In the rows, zero is written as 128.
Rotation paths and how fast each direction turns (degrees a step)
Each turn is a multiple of 5 degrees from 10 to 175, or 0.
Each row of a path follows its step; steps can be skipped.

step 0: [117 126 137 122 124 119 131 133 125 122 147 134 140 129 134 136 123 135
 133 130 122 124 123 121 133 121 129 124 117 122 125 142 126 126]
step 1: [120 128 125 133 125 119 128 114 120 136 137 120 135 121 137 126 127 121
 115 136 121 129 130 126 140 115 137 136 128 126 134 135 125 129]
step 2: [123 124 121 119 131 126 119 127 129 128 139 113 127 136 142 138 126 115
 120 121 130 134 131 130 131 127 126 129 128 141 132 124 136 118]
step 3: [131 120 118 126 125 115 126 124 132 129 136 118 122 122 131 132 132 135
 134 121 121 124 138 128 140 139 112 125 116 130 122 130 126 123]
step 4: [131 132 122 115 124 126 141 129 122 142 127 133 134 125 132 123 129 133
 125 119 119 142 123 126 142 138 129 130 123 129 124 139 126 122]
step 5: [129 118 136 133 128 136 134 125 123 131 124 121 135 132 138 134 131 131
 131 141 122 144 124 112 133 126 128 131 120 136 124 129 133 116]
step 6: [132 132 120 129 134 126 120 113 126 129 128 124 131 118 141 133 131 139
 132 137 136 132 133 124 120 124 121 126 135 135 130 144 133 117]
step 7: [125 142 122 117 134 131 133 126 137 122 137 125 127 138 145 133 123 134
 132 126 121 119 126 123 126 123 127 120 119 126 126 145 123 126]
step 8: [115 127 136 133 128 121 134 127 122 128 142 121 132 124 132 132 126 132
 126 124 123 125 128 122 142 116 129 138 131 124 111 139 119 128]
step 9: [118 119 120 130 130 118 122 123 122 134 126 130 134 125 147 135 115 118
 119 124 132 133 123 129 138 122 131 138 123 134 132 132 133 129]
step 10: [127 114 119 121 127 127 118 122 141 133 137 120 122 129 128 132 124 124
 118 125 126 134 140 122 130 122 119 118 114 139 125 130 127 122]
step 11: [135 128 127 114 127 115 137 120 127 121 143 130 133 119 128 128 128 135
 124 118 125 134 130 122 137 140 115 127 123 125 130 132 130 118]
Speeds:
[128 128 126 126 131 127 132 128 128 126 129 130 123 133 127 130 131 127
 131 128 130 128 130 132 131 128 125 132 129 125 126 130 128 128] -> 85
[126 129 126 128 128 126 133 127 129 126 126 129 132 129 124 129 128 132
 130 131 129 133 126 127 126 125 127 124 129 127 131 128 128 125] -> 55
[126 127 129 130 132 128 129 128 129 126 129 133 128 128 129 129 122 129
 124 127 131 125 128 126 127 122 127 128 129 127 126 130 127 131] -> 40
[128 127 125 129 128 126 124 129 131 128 125 128 128 127 129 134 130 129
 130 127 131 128 132 130 126 127 128 125 127 131 127 129 133 131] -> 100
[125 129 129 125 129 124 128 124 128 129 128 127 127 129 131 130 127 131
 125 131 127 128 128 127 133 130 128 127 126 132 125 131 128 124] -> 0

step 0: [129 134 124 115 123 132 125 127 131 134 125 120 120 129 136 134 136 133
 130 124 127 109 141 140 131 121 129 138 123 127 127 131 131 133]
step 1: [140 127 130 135 122 138 130 139 133 114 116 128 125 115 128 123 132 131
 124 131 120 130 132 140 126 129 130 126 122 136 124 124 121 135]
step 2: [129 117 132 121 125 124 133 125 125 111 138 130 135 134 128 133 132 115
 115 132 129 133 130 132 121 141 131 132 128 132 136 127 123 133]
step 3: [134 135 129 120 118 125 134 128 128 129 125 138 136 143 133 132 137 117
 136 123 131 133 125 131 130 116 131 135 130 121 133 121 139 127]
step 4: [135 132 123 120 120 128 127 133 128 115 119 132 123 128 129 133 127 131
 136 138 128 125 128 122 145 127 122 125 124 122 112 138 133 122]
step 5: [126 128 124 122 131 129 125 137 137 117 120 113 127 125 124 133 131 119
 132 125 124 113 123 119 122 134 131 130 132 134 129 139 124 139]
step 6: [124 117 123 137 128 135 139 142 124 128 128 125 133 126 127 135 134 129
 126 134 129 136 123 127 122 114 135 142 122 134 137 128 131 135]
step 7: [122 122 125 118 120 127 140 122 131 125 140 135 141 124 133 121 131 134
 123 124 124 137 120 126 132 127 123 135 123 124 113 129 129 131]
step 8: [131 143 122 114 136 136 129 129 130 131 126 127 134 136 142 132 141 131
 127 122 128 123 136 124 126 138 124 125 122 119 127 132 132 132]
step 9: [136 135 126 135 126 133 125 131 137 118 121 118 116 127 123 126 143 140
 130 138 132 132 131 138 128 124 129 130 132 120 133 135 126 136]
step 10: [128 121 135 125 127 118 132 126 136 111 133 125 122 124 131 128 124 128
 119 129 123 123 125 135 136 127 124 140 117 140 140 127 127 135]
step 11: [144 121 131 124 115 131 145 133 133 133 132 133 130 136 136 131 128 117
 125 120 128 121 136 129 119 125 133 130 123 129 126 121 131 131]
Speeds:
[126 127 131 129 133 130 132 128 129 129 130 123 126 131 129 125 130 133
 128 125 128 130 128 125 128 127 124 128 127 127 127 130 129 129] -> 35
[128 126 127 124 129 127 127 128 128 129 131 127 130 131 126 128 125 126
 128 127 125 124 128 125 131 135 127 128 127 126 131 127 125 132] -> 130
[128 128 129 127 125 128 131 123 127 129 130 129 128 130 129 133 125 132
 130 124 125 128 125 130 131 124 129 131 127 128 130 128 126 126] -> 100

step 0: [129 126 137 122 119 131 125 133 137 124 145 130 130 136 131 130 122 129
 132 129 135 115 130 132 127 132 135 127 121 125 130 135 136 119]
step 1: [127 110 128 122 112 127 132 132 124 119 128 124 121 126 134 128 134 135
 132 122 127 124 116 129 124 129 132 132 136 129 129 126 132 134]
step 2: [132 133 121 135 120 121 138 125 135 113 115 135 130 123 136 127 132 118
 129 125 129 126 127 134 131 123 129 124 135 131 133 136 123 130]
step 3: [121 133 126 129 127 126 126 127 143 130 120 133 125 124 118 129 128 129
 127 140 123 130 136 128 126 130 130 118 134 134 124 130 142 139]
step 4: [124 124 130 136 129 122 127 114 136 126 129 123 129 139 127 133 121 144
 122 131 138 130 135 128 130 121 134 131 119 127 130 125 136 132]
step 5: [125 122 123 124 127 127 128 139 129 131 128 122 138 130 135 144 126 134
 128 132 134 132 125 136 119 126 139 133 133 118 128 131 130 118]
step 6: [131 130 128 127 120 120 132 126 131 139 127 135 127 129 135 136 134 134
 142 122 134 125 119 127 127 130 113 126 140 125 127 126 126 125]
step 7: [144 129 128 119 123 120 131 124 130 121 127 137 122 122 124 136 126 130
 129 128 130 125 136 132 136 142 130 119 128 140 128 132 125 124]
step 8: [124 125 111 121 123 128 128 128 135 129 128 127 117 128 124 128 131 130
 128 129 123 118 137 118 131 126 139 129 125 132 143 122 134 129]
step 9: [118 131 128 137 120 133 128 127 130 121 128 130 128 129 136 125 123 137
 133 130 130 111 133 129 119 119 137 133 123 128 124 140 128 122]
step 10: [124 133 130 128 115 132 126 132 127 120 125 127 126 136 134 137 134 131
 130 135 129 136 118 131 114 136 128 136 134 132 125 134 133 139]
step 11: [132 132 128 123 125 123 137 127 135 116 130 132 127 137 134 133 135 126
 124 134 140 131 125 134 141 117 119 121 135 128 127 125 133 131]
Speeds:
[126 132 129 132 129 129 125 126 127 130 127 124 127 128 131 131 128 127
 129 131 126 129 132 128 128 124 131 130 128 134 127 128 129 129] -> 65
[128 126 129 129 130 128 128 127 129 128 132 124 125 129 122 130 129 126
 128 126 130 124 131 126 127 127 132 128 125 123 128 129 130 129] -> 85
[124 127 124 129 126 130 128 130 128 132 123 130 128 127 129 128 128 124
 129 129 130 127 128 126 130 124 129 126 128 124 128 131 124 126] -> 110

step 0: [130 142 126 129 129 140 132 129 126 124 125 119 123 125 133 128 128 125
 129 126 133 127 145 139 123 125 140 133 131 124 138 118 136 122]
step 1: [121 122 132 119 127 123 134 125 135 132 130 117 138 127 119 130 126 114
 133 130 140 125 133 130 132 121 123 118 132 122 120 133 134 129]
step 2: [143 139 133 131 130 130 126 140 130 116 131 116 136 129 123 123 129 132
 129 126 134 127 125 121 134 123 133 134 133 134 130 135 119 134]
step 3: [116 129 129 124 136 132 120 119 130 136 130 138 140 128 128 141 130 136
 133 128 126 128 127 120 138 118 136 131 131 133 132 132 132 130]
step 4: [128 125 133 124 129 129 127 120 115 122 120 126 126 140 134 121 132 127
 128 139 126 137 130 116 121 122 126 132 132 119 128 123 115 130]
step 5: [133 121 126 130 126 148 119 131 126 130 121 135 127 122 121 131 131 134
 130 136 123 116 132 140 124 122 123 126 136 123 125 126 132 128]
step 6: [131 128 137 121 133 128 140 130 129 122 131 123 126 127 129 129 129 122
 130 123 116 134 122 129 123 111 114 123 122 128 124 128 133 117]
step 7: [138 121 135 125 128 120 128 132 124 132 133 134 126 127 119 125 127 133
 130 126 129 126 139 137 132 129 119 130 128 147 136 131 118 138]
step 8: [125 132 140 118 127 124 124 128 131 127 125 134 127 119 136 123 123 135
 133 134 124 128 122 127 138 128 140 132 110 130 127 117 131 123]
step 9: [117 130 129 133 131 129 131 123 123 127 113 129 114 121 127 128 130 110
 132 133 126 131 134 127 125 133 131 128 132 137 128 130 125 141]
step 10: [122 121 123 136 109 128 129 130 129 124 118 122 132 122 123 123 132 135
 138 125 131 124 118 131 132 129 120 133 125 124 117 126 127 126]
step 11: [123 136 122 134 131 133 140 132 127 129 130 124 125 133 120 128 123 131
 129 118 123 132 121 135 114 120 140 135 132 141 132 126 132 125]
Speeds:
[129 124 126 132 127 132 125 124 130 125 130 127 128 127 127 131 127 126
 128 128 126 128 131 130 129 130 129 127 130 132 133 126 126 130] -> 160
[126 126 130 129 127 126 130 131 124 128 128 129 128 131 131 131 124 132
 130 132 129 129 129 126 128 129 129 128 128 131 134 130 129 124] -> 85

step 0: [130 137 129 129 130 126 117 129 131 144 135 129 138 126 126 133 125 135
 119 136 125 119 130 132 121 140 122 127 135 135 138 127 131 124]
step 1: [119 117 115 129 127 133 133 118 135 137 128 133 134 133 126 127 120 124
 129 118 126 128 132 136 128 139 131 141 137 127 131 124 121 125]
step 2: [130 129 140 141 136 122 128 116 125 126 126 140 131 129 128 120 123 128
 134 123 133 132 125 135 126 138 128 131 114 140 130 126 132 126]
step 3: [121 123 128 134 126 127 140 129 132 122 129 132 134 126 126 131 132 114
 126 123 130 122 127 134 126 116 145 127 118 130 123 140 127 128]
step 4: [125 133 132 130 135 126 124 137 122 127 127 125 123 136 132 137 121 127
 122 127 133 127 123 136 129 120 116 118 121 137 118 135 127 143]
step 5: [130 119 116 119 135 131 120 140 131 130 129 122 131 128 125 127 140 126
 128 130 127 132 112 128 128 124 130 127 135 132 133 140 120 132]
step 6: [130 126 119 123 122 129 127 131 121 136 128 125 129 124 129 116 127 135
 114 138 121 127 123 134 138 137 114 129 123 135 129 126 136 126]
step 7: [127 112 123 128 136 120 128 131 131 133 135 132 126 123 124 122 134 122
 126 134 138 132 138 137 133 134 131 135 134 117 131 120 132 122]
step 8: [128 130 126 126 141 135 130 117 116 122 127 140 121 130 132 127 129 126
 126 130 125 126 139 131 121 140 127 123 115 122 125 127 132 120]
step 9: [135 129 128 131 129 122 128 133 137 127 136 131 129 138 125 122 136 116
 138 118 126 119 143 124 126 123 130 124 125 128 117 136 125 122]
step 10: [123 144 114 131 127 132 118 129 122 121 133 127 119 126 133 127 120 133
 138 124 127 126 124 131 129 115 125 132 122 130 118 134 128 130]
step 11: [126 129 129 134 133 135 110 138 139 127 134 128 137 127 129 126 137 135
 123 123 125 129 128 122 135 116 129 130 133 131 136 129 136 132]
Speeds:
[128 128 124 131 124 130 127 130 132 131 130 128 126 128 129 132 131 131
 125 130 129 133 127 126 128 133 128 129 127 130 127 126 128 128] -> 60
[132 132 127 129 126 127 130 127 129 127 130 132 124 134 129 129 129 125
 129 128 129 126 126 128 129 127 130 129 126 126 131 130 130 133] -> 60
[124 129 128 129 132 129 127 127 130 127 125 130 122 127 129 127 127 127
 132 129 134 130 126 128 129 129 125 129 132 127 128 128 127 129] -> 125

step 0: [135 132 136 122 123 119 132 123 134 120 123 133 137 130 132 121 124 129
 112 120 127 115 120 125 129 127 114 130 137 128 136 130 121 130]
step 1: [129 132 135 116 127 120 127 129 136 123 115 121 128 133 126 122 110 123
 124 124 131 127 122 133 129 121 117 122 125 123 132 132 130 140]
step 2: [117 126 146 124 119 124 117 135 133 126 115 125 129 126 123 137 122 128
 128 124 129 129 125 127 124 131 122 135 128 122 139 133 136 136]
step 3: [128 124 139 129 114 115 127 133 124 122 130 129 133 130 119 135 127 128
 119 125 127 119 131 122 117 135 120 133 136 123 127 141 125 136]
step 4: [133 132 128 118 114 128 138 130 128 121 124 115 128 139 114 131 119 126
 125 132 133 123 132 128 124 127 124 127 139 127 122 137 130 137]
step 5: [125 130 137 119 118 138 132 120 128 135 122 116 133 135 122 133 122 136
 131 128 134 125 126 125 132 129 126 142 140 123 138 130 135 132]
step 6: [131 129 134 117 125 119 123 123 120 136 132 125 139 137 122 122 125 135
 127 119 128 120 127 120 132 137 120 141 135 126 136 128 120 134]
step 7: [127 135 126 112 121 121 121 127 133 120 119 123 136 140 116 116 125 127
 121 126 125 127 132 123 133 132 122 125 131 134 131 121 122 135]
step 8: [123 130 138 125 115 133 127 117 140 122 115 127 138 126 122 123 122 129
 118 130 120 132 127 122 135 128 121 130 127 125 138 126 132 135]
step 9: [133 125 142 124 123 123 131 127 131 126 133 129 132 122 120 122 117 126
 127 123 115 125 123 125 132 137 115 134 120 121 134 138 130 139]
step 10: [129 129 136 114 123 125 129 142 135 114 126 126 126 130 116 126 122 122
 132 123 127 115 134 128 127 139 124 128 127 132 132 132 136 135]
step 11: [129 123 140 125 117 130 131 128 134 117 119 124 133 128 128 133 124 128
 117 126 137 112 136 120 132 128 128 135 135 131 132 132 140 130]
Speeds:
[130 129 130 127 129 133 131 124 132 132 128 129 126 130 129 128 124 129
 127 131 126 129 125 132 128 126 125 128 128 126 125 130 129 128] -> 95
[122 131 130 128 131 131 130 127 128 129 125 125 124 127 125 130 129 127
 124 128 131 128 130 129 130 129 131 126 127 129 130 125 130 129] -> 120
[126 128 130 128 125 131 126 126 131 128 124 132 130 128 130 130 132 132
 131 130 127 127 127 127 127 129 130 128 130 128 132 129 131 125] -> 125
[127 131 127 131 129 128 129 127 133 128 128 130 131 125 126 126 128 127
 129 123 126 129 125 129 130 126 126 126 128 132 131 126 125 131] -> 45

step 0: [128 126 122 126 138 127 130 118 125 138 127 128 125 124 130 139 124 139
 126 120 129 138 132 127 119 134 127 122 127 132 126 122 140 122]
step 1: [129 123 129 133 135 131 129 126 127 124 124 133 128 131 127 124 115 123
 121 122 141 133 125 120 125 123 134 123 124 145 122 131 126 136]
step 2: [124 132 113 131 128 125 136 130 118 125 127 133 127 129 135 133 120 123
 132 123 126 118 120 137 126 115 133 133 127 128 120 128 133 127]
step 3: [133 115 125 136 129 133 136 128 108 129 130 129 128 124 129 126 134 131
 138 127 125 130 123 123 133 135 129 129 123 130 133 134 136 133]
step 4: [127 122 135 132 136 120 118 120 126 137 121 120 119 124 142 126 131 126
 134 124 136 126 128 124 132 120 134 127 132 125 127 133 135 131]
step 5: [130 132 126 133 127 121 118 121 123 127 118 128 127 131 132 139 116 135
 131 132 133 135 119 133 123 137 128 126 119 125 125 122 129 138]
step 6: [131 123 128 126 135 133 126 122 120 126 136 140 118 123 124 141 123 128
 128 126 134 139 128 123 131 119 126 134 127 132 121 120 129 126]
step 7: [120 135 128 125 124 133 136 133 120 124 123 128 121 124 134 133 125 132
 127 120 132 125 127 125 131 127 145 122 130 143 128 128 134 134]
step 8: [130 129 116 135 136 125 126 133 111 135 120 129 133 121 128 123 122 126
 136 120 128 125 132 126 117 128 129 124 128 130 127 126 134 121]
step 9: [134 116 133 128 135 128 129 120 121 128 122 131 129 127 135 120 120 121
 122 124 127 130 120 134 137 126 123 124 121 132 126 133 142 134]
step 10: [126 128 124 135 133 128 126 121 127 119 123 134 123 132 140 138 131 122
 142 129 142 117 121 127 131 128 128 128 127 124 121 130 129 132]
step 11: [130 129 130 127 117 123 122 130 111 130 125 128 122 119 129 136 128 124
 137 129 128 139 119 124 134 129 133 138 120 126 131 125 125 131]
Speeds:
[128 130 121 130 123 128 124 129 131 128 124 124 126 126 125 126 126 126
 129 128 128 127 127 127 128 126 130 127 127 128 126 128 126 129] -> 120
[127 130 128 126 124 127 128 128 128 131 128 131 127 126 127 132 128 132
 124 128 132 130 130 129 126 128 127 129 127 134 127 130 125 126] -> 60
[128 129 123 126 131 129 129 131 131 123 130 129 127 124 131 124 126 128
 127 125 128 132 130 130 126 130 130 128 128 129 129 127 128 128] -> 55
[127 134 131 129 129 126 129 132 127 128 126 128 127 133 132 127 128 127
 130 127 130 126 129 130 124 128 131 129 127 127 128 127 124 129] -> 125

step 0: [123 118 133 137 126 120 118 125 137 124 129 121 127 120 129 125 125 118
 123 122 129 118 128 120 129 124 118 121 120 132 125 116 125 136]
step 1: [140 122 128 132 124 120 126 133 141 136 125 133 138 127 129 123 127 115
 119 127 128 119 128 129 134 129 127 130 117 127 134 117 122 135]
step 2: [137 119 135 132 135 120 121 131 140 136 128 120 138 127 127 122 134 124
 124 125 132 136 131 127 124 117 139 124 117 128 127 129 128 136]
step 3: [136 117 129 132 126 127 128 127 143 133 128 122 137 125 138 132 127 126
 134 120 123 134 136 128 127 114 115 121 125 131 124 125 123 134]
step 4: [136 119 127 133 124 126 132 133 136 121 125 126 140 129 124 124 122 122
 116 122 133 131 132 115 131 114 119 132 126 136 131 122 124 127]
step 5: [127 127 136 128 133 125 129 133 140 130 129 118 142 123 126 123 126 127
 120 135 127 121 122 118 126 116 123 133 123 125 120 119 124 138]
step 6: [131 105 135 125 128 116 129 127 136 132 135 130 135 126 130 126 131 130
 126 128 129 120 127 135 123 118 122 134 127 130 131 119 126 139]
step 7: [132 121 127 126 120 127 132 125 135 136 136 131 144 136 133 130 131 121
 123 132 142 133 135 126 124 114 128 128 124 126 134 125 126 138]
step 8: [126 121 130 130 122 129 122 136 132 130 140 123 141 129 129 121 127 131
 123 131 132 133 125 121 120 116 120 111 125 136 125 128 125 133]
step 9: [126 120 130 137 120 125 135 123 132 126 131 122 141 133 129 123 129 134
 119 128 127 124 129 130 132 127 114 124 123 136 126 115 114 133]
step 10: [127 122 135 126 129 117 120 130 132 127 128 121 138 131 120 124 123 124
 118 135 145 124 137 128 130 128 123 129 122 128 129 121 117 138]
step 11: [129 124 131 130 123 121 116 123 138 131 131 129 137 126 131 129 121 123
 129 131 133 121 123 136 119 119 130 121 114 131 120 123 120 140]
Speeds:
[127 125 124 130 126 128 129 129 128 132 127 125 127 126 130 130 124 129
 126 128 128 127 125 131 125 128 128 130 128 128 132 128 125 123] -> 135
[128 129 128 125 127 125 127 127 130 131 128 130 129 132 130 132 129 129
 133 127 128 130 132 130 124 125 132 128 126 131 128 131 129 127] -> 80

step 0: [126 125 123 130 115 121 128 135 119 126 125 129 123 124 147 138 136 127
 136 128 126 129 118 133 124 125 129 132 122 121 127 112 126 135]
step 1: [126 120 127 130 128 122 129 128 110 137 133 128 130 142 135 132 130 130
 128 124 128 118 137 114 124 123 136 139 133 127 125 117 127 128]
step 2: [127 132 115 127 118 135 127 127 122 125 136 128 138 138 129 128 133 133
 124 140 130 123 133 132 121 126 115 139 117 136 129 115 126 129]
step 3: [129 130 124 137 131 134 128 129 127 123 145 119 135 135 133 133 127 130
 113 120 132 125 129 125 124 134 137 130 112 120 124 131 121 123]
step 4: [125 115 128 140 127 136 133 130 118 126 126 128 127 126 135 136 123 138
 128 138 127 122 116 136 121 125 129 122 109 128 129 128 133 126]
step 5: [123 125 131 136 125 117 123 135 115 140 139 127 140 123 131 138 118 136
 133 117 123 120 126 131 121 134 132 125 129 130 127 129 125 133]
step 6: [127 128 135 128 120 122 136 126 119 131 128 129 128 144 131 125 128 129
 135 130 135 122 131 142 117 142 125 122 123 132 125 114 130 136]
step 7: [138 128 115 127 127 135 132 129 122 136 139 119 127 129 124 136 134 122
 126 121 130 124 133 133 120 127 136 121 128 125 126 113 113 135]
step 8: [131 114 124 122 126 128 140 133 120 129 126 129 141 140 125 134 138 120
 120 131 137 122 122 125 124 121 128 124 114 127 131 131 130 134]
step 9: [130 121 122 128 124 127 131 135 120 137 135 125 141 113 125 131 122 125
 127 136 131 118 141 132 129 130 132 134 115 131 118 135 121 122]
step 10: [111 122 127 133 129 123 139 131 124 127 122 126 140 130 126 123 121 124
 122 123 121 136 127 137 127 140 127 126 111 130 122 121 127 129]
step 11: [128 128 127 137 136 119 140 128 121 128 135 129 127 123 122 129 127 135
 132 130 130 131 125 140 125 127 149 124 125 139 127 118 117 125]
Speeds:
[125 126 129 130 130 126 124 126 129 127 128 130 129 126 127 124 126 131
 128 130 127 128 126 129 129 129 128 125 123 125 128 131 123 127] -> 60
[131 125 124 128 132 125 126 128 124 130 127 129 128 129 126 128 128 128
 131 129 126 126 123 124 128 126 129 129 128 131 130 131 131 128] -> 100
[125 130 126 128 126 124 131 127 129 130 127 128 124 132 124 126 127 131
 129 128 129 127 127 127 127 128 128 131 131 127 131 124 123 130] -> 70
